In the rows, 128 means zero.
The rows of M fall into 4 groups, which share some directions, and each row is roughly a mix of its group's hidden directions.
M (128 x 13):
[[154 100 117 133 169 178 131  86 131 149 125 152 101]
 [134 112 146 163 107 148 132 168 163  94 169 122 158]
 [157 136 112 111 164 122 115 171  97 114 110 101  81]
 [140 133 142 118  81 101 130 174 109 135 165  95 159]
 [150 104 129 100 159  90 148 135 104 167 134 134 178]
 [131 112  90  85 158  73 138 143 147 146 110 145 119]
 [142 166 166 140 134 105  94 139  98 110  80 120 154]
 [187  91 160  90 139 118 120 118 105 141 152 142 139]
 [118 118 121 150 135 177  78 160 116 157 164 121 146]
 [116 109 119  90 140 114 138 120 119 193 135 164  97]
 [147 136 115 113 132  77 104 151 147 146 115 191 129]
 [108 107  86  93 168 134 113 136 164 137 126 124  82]
 [139 125 106  95 169 158 108 130  95 109  86 165 133]
 [124  67 121 123 146  88  88 170 124 125 138 134 134]
 [106 112 135 138 101 178 149  94 170 102 132 109 101]
 [116  62  94 108 169 136 109 118 146 129 117 145 111]
 [139  73 124 134 172  91 106 147 115 127 136 144 166]
 [114 145 122  96 133 118 131 118 151 130 162 156  57]
 [118 164 144 131 120 149 134  98  81 144 141  92 176]
 [149 166 165 170 115 121 120 130  98  91 132 123 169]
 [ 83 106 124 130 105 162 131 134 152 141 124  63 127]
 [135 154  95 104 158 117  99 126 107  90  83  94 122]
 [151 169 166 142 112 100 128 145 100 130 124 106 181]
 [103 177 125 122  75 158 155 142 147 151 134 101 130]
 [ 79 123 132 135 103 152 100 140 149 122 102  84  87]
 [139  97 109 115 143 138  75 161  98  95 120 165 121]
 [128 126 116 105 144  68 165 102 153 138  96 148 105]
 [148 101 120 130 152 105 107 122 113 100 144 180  78]
 [114 153 167 178 120 108  99 143 108  95 124 123  91]
 [120 108 139 166 143 177  80 128 117  95 136 137 160]
 [ 80 116 116 128 145 178 126 150  88 166 122 118 145]
 [101 151 110 108 101 189 138 117 138 123 113 110  83]
 [111 177 159 167 129 158 148 106 115 122 106  93 147]
 [ 98 180 120 111 128 146 130 107 150  85  97 116  94]
 [122 160 164 171 142  90 106 155 114 126 105 132 166]
 [137 106 114 122 103  81 179 112 153 133  87 123 148]
 [133 105 111 124 107 123 176 143 188 121 113 129  88]
 [ 97 136 131 162 103 156 112 157 103 118 103  94 174]
 [159 140 154  63 144 121 129 100 132  98 152 152 117]
 [135 132 152 194 101 118 139 109 124 154 121 123 175]
 [121  78  97 103 123 115 137 163 174 154 147 141 146]
 [137 155 162 139 150 135  91 106  94 148  91  88 110]
 [174 167 133 105 108 111 131  85 138 120 113 156  91]
 [134  88 121 178 131 123  93 149  97 169 119 128 155]
 [139  92 106 110 175 149 110 122  93  97 120 166 107]
 [147 143 146  71 141 125 122  96 115 100 167 157 152]
 [129 127 125 146 110 148 151 128 145 138  70  80  88]
 [139  74 111 166 111 133 121 162  99 161 129 126 160]
 [149 103 129 120 165 139 142 119  96 175 119 124 183]
 [ 95 115  75 147 102 144 147 158 161 101 105 139 116]
 [133  94 122 130 167 133 100  97 119  94 110 151  76]
 [123 131 124  93 103 145  98 141  85 133 147 143 188]
 [122 193 137 136 106 169 170 113 126 138 122 111 147]
 [122 155 130 154 129 176  77 125 102 103 130  97 154]
 [121 133 115 164 136 120  97  71 153 149  86 126 152]
 [148 115  99  91 145  77 169 133 124 162 127 144 106]
 [127 104 104 115 141 107 112 142 175  97 127 182 100]
 [113 168 140  82 132 145 113  91  99  85 129 143 107]
 [146 157 100 114 172 111 110 124 100 156 176 150 144]
 [157  79 108  99 145 106 146 103 154 157 147 130 164]
 [155  86 122 108 110 109 172 130 163 134 165 157 145]
 [158 138 154 135  94  72 126 131 154  83 124 117 150]
 [145 107 138 149 139 107  92 143 114  92 140 140 192]
 [169 105 155 116 150 113  88 104  95 149 145 147 160]
 [155 199 149 120 101 102 119 132 123 130  99 152 135]
 [147 106 111  88 130 117 126 100 163  96 142 182 142]
 [124 148 128 164 129 146  69 129 128  76 157 142 137]
 [123  77  87 125 129 133 147 138 170 155 104  96 107]
 [127 163 142 137 119 179 151  83 114 104 120 104  93]
 [134  81  92 116 112 111 149 162 176 125 120 111 157]
 [119 103 110  83 143 123 152 138 174 111 140 141  78]
 [168 105 131 152 130  89 103 132 133  76 131 145 166]
 [135 104 147 154  84 186 137 140 103 152 141 101 126]
 [131 138 116 177 167 137 109 126 145 122  99  83  89]
 [102 151 116 166 105 152 142 103 115 150 102  82 162]
 [129 166 147  91 129 133 162 100 133 187 134 106 119]
 [158 113 135 125 115  59 105 158 125 130 158 156 130]
 [128 133 133 170 101 122 115 119 119 142 121 122 206]
 [128 172 170 142 121 139 104 120  94 102 161 154 159]
 [141  77 162  99 128 119 173 116 141 155  94 120 141]
 [ 95 140 104 129 152 109  86 135 139  95 147 184 134]
 [148 155 160 126 104 144 159  96 145 158  96  85 140]
 [132  71 105 147 109 145 149 161 167 153 127  99 126]
 [ 88 167 115 161 129 138 120 126 147 121  80  99  93]
 [146 100 163  89 120  67 160 130 147 130 124 130 144]
 [118 110 129 166 129 160 107 147  98 121 105 110 190]
 [145  91 124 161 133 125  87 118  94 164 121 133 175]
 [ 94 114 147 177 155 149 114 112 116  94 119 110  85]
 [107 161 151 170 155 118  93 131 114 157 103  97 100]
 [114 186 136 121  72 146 150 132 148 146 123  98 128]
 [165 104 110 119 177 101 121 125 102 145 149 155 168]
 [120  85  90 132 118 157 122 155 173 118 121  86 143]
 [104 146 160 174 131  94 105 173 119 131 117 115 163]
 [127 180 160 142 168 116 111 108 114 106 143 154  91]
 [150 134 132  86 128  97 179 108 144 172 119 124 101]
 [ 92 112 111 135 104 170 163 123 151 140 169  95 109]
 [128 157 103 156 139 153 113 139  83 152 122 103 180]
 [109 140 133 178 113 137 151 138 125 169 104  73 123]
 [ 69 136 138 157 118 149 104 142 149 126  93  93 102]
 [ 88 173 130 161 141 100 128  90 171 146 127 124 133]
 [140  71 110  96 153 110 102 164 107 128 131 137 161]
 [122 157 137 137 108 139 172  90 154 147  99  79 122]
 [152  85 172 118 112 120 163 110 154 130  87 113 146]
 [110 119 118 166 123 164 116 151  95 130  98 100 179]
 [110 167 119 164 123 190 109 123 106 142 119  98 145]
 [142 164 166 187 124 101 127 116 112 124 130 139 168]
 [126 177 151 116 163 129  95 118  82 125 144 155 102]
 [ 99 114 115 101 107 134  99 125 177 147  83  97 109]
 [123 116 170 156  79 171 162 106 137 122 150 127 118]
 [ 99 183 152 153 158 121  92 116 116 139 109 102 105]
 [115 132 117  69 102 106 153  84 122 111 100 145 147]
 [185  91 130 144 163 123 118 103 123 119 123 146 173]
 [144  95 137 166 156 101  73 138 119 164 112 140 121]
 [166 110 156 126 141 121 101  95  90 164 138 125 171]
 [ 96  99  95 103 117 142 111 108 135 188 129 140 158]
 [148  77 109 119 127 115 114 131 128 127 159 181 170]
 [ 92 132 127 158 120 138 115 116 156 115 123 136  53]
 [ 75 155 150 129 109 186 120 123 137 137 131 110  97]
 [158  74 117 140 119 131 107 127  95 152 133 141 181]
 [152 121 108 121 129 110 106 174  81 161 120 119 171]
 [119 137 152  99 123 117 121 111 167 109 164 156  71]
 [157 135 109 143 147  89 105 144  98 119 144 132 190]
 [152 124 115 134 173 178 114  86 129 145 146 156 103]
 [130  84  94  90 135 133 107 111 152 123 119 149  74]
 [130 178 154 161 171 133  93 125 114  99 142 133 103]
 [ 79 157 137 169 103 154 133 138 140 120 138 113  80]
 [124  73  97 130 119 146 147 148 178 142 119  97 110]
 [130 154 104 139 147 158  98 104 138 113 163 157  75]]
Each list below has one row that fits no group; the rest each fit one group, if only roughly. Name that row.
- k247: [133 145 128 140 144  54 133 126 135 151 118 160 166]
- k597: [117 190 155 135 118 168 110 106 123 148 143  97 149]
- k568: [105 148 130  77 141 113 142  90 148  94 129 161  95]
- k588: [143  99  85 126 145 109 105 185 135 148 121 109 161]
- k227: [125 102 134 153 117 150 160 120 187 106 128 106  85]
- k534: [110 151 135 119 103 142 197 157 136 125 152  97 111]
- k61: [103  80 124 146 129 150 113 119 122  81 107 125  78]
- k904: [148 128 160 107 171 105  79 141 108 121 147 156  98]
- k786: [131 107 100 118 102 174 110 167 121 102 132  91 164]
- k732: [147 102 158 135 148  98  85 123  96 102  97  96 150]
- k586: [ 93  99 122 147  94 120 123 162 149  74 118 135  97]
- k344: [135 134  95  85  90 148 149 115 155 141 148 147  82]
- k99: [153  97 140 107 137 133 177 104 130 177  90 116 131]
- k48: [176 114 118 112 154  77 150 125 114 154 126 132 170]
  k61
- k462: [154 146 167 178 117 130 118 157  84 144 141 116 153]
- k477: [ 97 140 115 153  97 139 188 163 151 132 135 100 115]
- k355: [156 152 131 107 140  88 149 125 106 171 135 110 179]
- k667: [134 118 144 141  67 171 143 134 108 107 132  96 159]
- k832: [ 92 165 150 130 104 166 107 117 154 110 147 123  81]
- k395: [110 148 103 117 131 162  85 119  84  88 114 136 157]
- k18: [121 143  92 136 143 148  83 106 102 150  94  94 161]
- k308: [144 118 115 127  83 162 171 104 126 135 100  86 149]
- k882: [129 141 155 151  70 132 175  98 149 144 108 113 124]
- k960: [146  71 105  98 175 113 114 124 128 135 115 147 159]
  k882
- k709: [162 110 129  86 110  86  89 170 107 123 124 134 143]
- k469: [155 140 121 152 144 102  80 134 114  88 158 141 170]
- k425: [137 113 153 130 145  94 143 171 159 143 143 133  70]
- k841: [116 123 118 124 133 103 142 144 193 108 126 154  77]
- k147: [105 106  81 106 140 120 139 153 120 130 134 162  69]
- k328: [142  73  91 112 155  90 143 149 116 125 126 164 116]
- k801: [149 153 170 165 150 124 136  92  90  93 114 113 137]
- k940: [143  87 141 144  79 158 174 128 137 131 117  94 117]
- k727: [167 168 140 118 126 135 152 101 146 118 141 109  68]
- k56: [139  53 118 114 153 120 157 140 115 141 102 144 145]
- k338: [116 149 118 125  77 142 170 137 151 158 170 109 147]
- k889: [103 109  98 169 108 152 130 180  95 135 116 107 147]
- k414: [138 182 156  98 124  94 144 118 124 167 141 103 154]
  k727
- k633: [168 117 147  83 145 101 136  85 160 133 147 157 132]
- k378: [118 189 171 101 143 127 142 119 119 122 152  98 100]
- k315: [ 92 183 158 128 104 160 102 119 144 116 153 114 107]
- k521: [154 121 100  96 136  78 102 137 100 161 109 105 153]
- k565: [109 108 110  98 138 153 108 108 153 118  80 131  75]
- k68: [122 110 110  94 101 135 146 160 132 163 150  90 174]
- k923: [118 157 143 166 170 162 129 102  97  99 101 147 114]
- k428: [ 92 128 109 120  96 127 153 147 147 120 110 126  58]
- k158: [133 131 106 106  86 125 151 117 169 141 165 155  84]
- k768: [158  93 114  84 158 152 114 119  81  99 117 130 135]
- k552: [136  96 124 136  95 171 148 158 152  94 130  83 118]
- k663: [132 135 142 151 158 127  61 118  82 146 107 122 140]
- k137: [136 106  94  95 106 140 136 122 146 123 157 157  66]
- k912: [101 173 155 119 138 146  96  91 112 100 152 164 134]
  k521
- k475: [116 128 118 115 143 104 144 167 172 109 142 157  73]
- k971: [137 113 143 107 127 155 168  91 156 160 103 123  82]
- k938: [139  63 123 129 117 102 153 141 149  97  93 144 106]
- k345: [101  93  96 121  99 133 132 156 151 133 167 142  80]
- k340: [127 135  99 117 118 136 162  96 174 139 155 168  92]
- k625: [154 147 165 114 124 133 111 102 131 128 202 142 127]
- k372: [130 182 155 115 147 117 111 112  96  74 137 149 122]
- k419: [128 161 154 157 136 127 116  81 110 171 106  93 146]
- k323: [157  86 121 125  94 135 192 136 146 152 130 112 137]
- k200: [163 140 149  86 158 113 101  74 134 120 132 154 134]
- k593: [131  92  84 123 155 101 134 156 164 169 112 117 108]
- k114: [140 115 143 120 138  98 153 157 177 129 134 138  67]
- k354: [148 147 103 100  97 152 156 109 140 123 149 164  78]
  k625
- k452: [149  99 159  95 166 109 115 100 152 127 166 163 132]
- k833: [111 142 126  93 111 122 178 122 140 166 113 113  76]
- k754: [121 149 161 160 102 123 146  84 160 140 131  80 116]
- k511: [167  83  99 113 155  99 165 116 132 150 103 150 117]
- k576: [144 126 159 150 139 129  79 121 129  86 156 140 176]
- k926: [124 137 134  61 138  88 142 127 127 113 142 175 120]
- k577: [126 101 100 141 103 158 123 121  91 131 132 124 196]
- k749: [163 103 118  99 171 122 116 114  98 162 103 154 159]
- k783: [138 127 145 143 163 126 139 128 111 139 120 112 209]
- k494: [ 83 117 131 110 121 165 157 130 138 160 120 129  70]
- k154: [138  99 126 108 160 143 115 156  74 111 119 118 177]
- k956: [120  81 107 141  95 179 130 136 139 157 121  88 135]
- k925: [147  67 137 128 170  96  96 124 110 109 122 122 151]
  k749
- k862: [101 167 133 142 126 135 133  58 143 105  99 125 114]
- k572: [111 157 138 133 114 186  84 105  89 116 138 119 145]
- k208: [105 129  82  74 165 137  93 124 142 116 118 126 104]
- k719: [118 146 143 109 130  94 129 156  99 158 141 113 193]
- k505: [103 126 119 149 131 177 162 100 126 112 151 127  73]
- k566: [112 148 136 174 129 125 128  93 136 175  96  88 148]
- k41: [153 107 154  82 157 101 163 132 124 148  92 111 152]
- k64: [139  60  98 126 138  99 147 147 131 112 104 158 113]
- k554: [102 129 123 154 109 118 179 165 167 148 136 105  97]
- k780: [159 143 140 154 119 100 125 143  69 157 109 123 167]
- k998: [129 133 118  98 106 145 135 185  89 132 150 113 172]
- k268: [112  85  94 104 139 156 141  94 170 152 112 105 131]
  k41
- k657: [155 131  99 123 126 107 177 129 111 172  84 103 133]
- k236: [114 136 150 139 106 156 116 102 170  91 121 130  72]
- k959: [ 98 129 126 119 149 155 112 117 180  82 157 140  98]
- k590: [113 132 108 114  96 158 161  99 174 148 148 110  90]
- k496: [127 141 122  98 179  81 126 132 127 146 135 173  97]
- k545: [146 127 131 111 110 142 170 108  96 115  88 102  77]
- k168: [122 128 116 149 117 171 159 124 113 163  75  90 132]
- k471: [134 102 133 148  70 169 144 128 114 130 115  91 161]
- k141: [135  99 108 113 140 116 147 146 136 165 150 129 198]
- k306: [128 155 101 125 138 139 149 104 160 139 131 192  92]
- k932: [ 81 106 123 136 129 173 115 121 145 119  93  87  96]
- k250: [163 101 128 149 139  76  98 144  99 167 138 136 149]
- k674: [113 122 123 125  84 190 120 104 114 110 114  89 146]
- k14: [134  63  95 101 151 141 124 122 122 113 156 146  95]
  k250
- k635: [125 174 129 121 119 191 154 101 104 108 116 118 107]
- k697: [162 140 172 131 118  95 114 111 110 120 109  81 165]
- k224: [109 142 105 125 108 152 172 132 120 170  87  92 105]
- k207: [131 139 122 140 125 110  96 143  97 155 133 141 203]
- k927: [126 130  74 129 126 103 107 139 118 126 153 147 192]
- k341: [153 180 147 155 133 166 100  87 130 128 151 119 146]
- k412: [134  91 120  87 153  68 142 151 117 138 144 151 144]
- k687: [113 110  90 116 125 145 173 134 128 168  96 116  83]
- k787: [161  87 103 112  95 166 134 116  99 123 107 120 168]
- k216: [134  83 101 144 118 146 152 135 142 164  96  86  97]
- k827: [ 96 188 152 131  89 127 103 139 144 105 146 107 112]
  k927
- k309: [135  87 104 126 105 138 148 161 103 128 168 147 176]
- k9: [126 105  95  93  93 135 135 120 162 138 153 137  72]
- k976: [138 111 125 148 106 116 170  89 176 166 113 111 145]
- k444: [175 115 131 131 165 103 108 116 111 126 149 145 185]
- k765: [123 166 143  98 143 111 109 131 126  69 152 158 158]
- k965: [157 101 121  95 125 135 111 106 100 115 153 163 182]
- k176: [136  64  97 124 137  96 149 153 127 114 110 160 106]
- k202: [161 108 157 131 157  75 107 132 107 119 112 125 174]
- k869: [134 125 161 166 172  95 104 125 107 117  99 122 169]
- k624: [ 97 179 115 147 109 162  92 141  97  99 146 131 118]
  k624
- k361: [118 157 170 162 112  84 105 125 160 140  98 102 133]
- k220: [104 192 156  97 138 127 150 127 125 105 159 114 104]
- k487: [134 109 103 159 122 103 117 139 129 155 101 107 195]
- k472: [113  91 137 103 104 107 175 135 150 136  93 119  84]
- k117: [138 109 159  92 129 130 160  92 168 144 125 140  81]
- k863: [111 179 162 132 150 107 136 109 159 138 120 104  82]
- k17: [116 124  97  85 144 153 124  95 132 119  97 105  76]
- k532: [147 161 127 135 108  94 152 165 124 148 157 158 174]
- k402: [102 137 120 148  94 137 192 158 141 144 139  92 125]
- k512: [111 147 144 171 137  99 149 126 164 167 107  97  97]
- k34: [128 119 139 118 152 117  92 187 109 103 149 150  87]
- k296: [126 110 118 120 157  72 138 157 159 169 142 158 116]
- k88: [143 131 163 102 156 156 104 114 108  78 163 153 127]
- k13: [125 173 161 132 121 177 132  94 133 164 124  94 135]
  k88
- k342: [150  64  94 127 161 111 145 138 117 126 114 164 117]
- k718: [ 95 192 133 160 110 166 143 140 121 128 119 138 101]
- k506: [117 128  88  99 106 152 144 119 163 139 143 157  73]
- k106: [162  68 151 124 137 130 146 123 100 125 100 110 169]
- k118: [117 184 159 148 121 172  95 106 125 131 145 105 144]
- k980: [144 157 130 141 100  93 134 122 147 126 169 168  81]
- k871: [129  81 108 146 118 117 169 132 158 176 104 110 108]
- k769: [162 104 159 111 171 148 135  88 125 162 134 137 162]
- k302: [174 106 171 126 123  90 126 110 149 102 130 132 172]
- k860: [142  86 124 125 160  82 116 145 134 150 125 136 184]
- k165: [109 157 154 158  99 151 129  69 133  95 115 115 140]
- k504: [134 138 140  95 164 102  94 113 138 100 156 182 124]
- k75: [119 105 115  61 111 126 157 146 163 101 148 144 130]
  k106
- k527: [158  76 129 105 169 120  99 100 103 102 106 122 133]
- k16: [129 188 159 144 122 166  96  97 134 125 143 105 143]
- k284: [124 115 115 161 103 123 173 103 171 167 111 105 147]
- k155: [116  63 128 102 153 110 130 142 140 115 138 171  99]
- k367: [136  91  97 132 130  95 155 131 141 186  91 115 130]
- k183: [113 127 109 141 115 170  81 121  99 157 122 105 174]
- k640: [145 153 140 101 134  71 110 123 148 107 177 149 117]
- k541: [148 111 157 122 115 110 176 149 130 158 186 117 135]
- k6: [135 106 150 110 107 116 177 122 116 175 139 160  90]
- k611: [143  94 104 128 139  72 160 140 162 154  95 121 132]
- k507: [100 158 168 114 118 163 145 101 142 148 135  97  86]
- k360: [126 127 154 123  98 128 145 113 150 145 118  59 167]
  k507
- k776: [109 131  77  86 147 104 107 101 136 126  85 122 152]
- k907: [120 105  80  90 134  92 139 134 169 110  95 118 140]
- k970: [ 92 174 133 125 112 128 188 126 155 124 151 103 122]
- k954: [135  59 101  95 147 114 108 148 126 122 154 148 114]
- k529: [127 186 130 139  85 134 168 121 154 148 153 142 109]
- k470: [162 182 155 133 113  86 127 146 108 130 124 152 162]
- k439: [117 190 150 139 114 160 108 115 119 147 141  92 161]
- k370: [155 111 121 112 134  69  88 158 131 127 118 171 126]
- k128: [145  89 126 101 114 105 184 145 138 151 121 137  85]
- k298: [146 131 135 134 171  80  98 115 140 127  88 171 138]
- k171: [158 150 132  86  95  92 107 172  97 122 131 144 139]
- k434: [111 142 125 119  97 134 143 126 150 167 159 155  67]
- k902: [150  83 137 139 169 131  93 126 111 112 143 156 173]
  k434
- k186: [130 127 152 161  72 173 138 115 113 113 131 102 160]
- k178: [128 177 175  99 160 121 111 126 100 118 145 112  96]
- k146: [151 133 146 159 107  79 150 131  98 165 107 139 163]
- k575: [112 135 124 115 161 101 109 155 151  96 164 177 102]
- k535: [128 144 129 108 171  72 125 137 137 136 149 182 127]
- k288: [144  68  95 139 157  97 123 153 112 109 123 156 148]
- k238: [101 137 137 157  93 181 122  83 112 156 119 109 137]
- k366: [111  87 122 109 151 133  99 155 123 136  93  95 177]
- k675: [121 189 174 154 136 126  94 112 119 147 119 116 105]
- k567: [146 170 165 141 129 127 113 151 103  73 157 139 144]
- k410: [146 138 140  85 153 135  84  84 128  90 116 156 124]
- k951: [ 86 179 140 168 146 123  98 106 113 144 119 102 142]
- k691: [ 77 124 126 117  99 154 161 152 126 153  94 101  98]
- k999: [112  83  93 146 109 133 149 155 130 107  83 131  91]
- k223: [118 117 110 109 168  82 146 135 174 138 128 154  91]
  k675
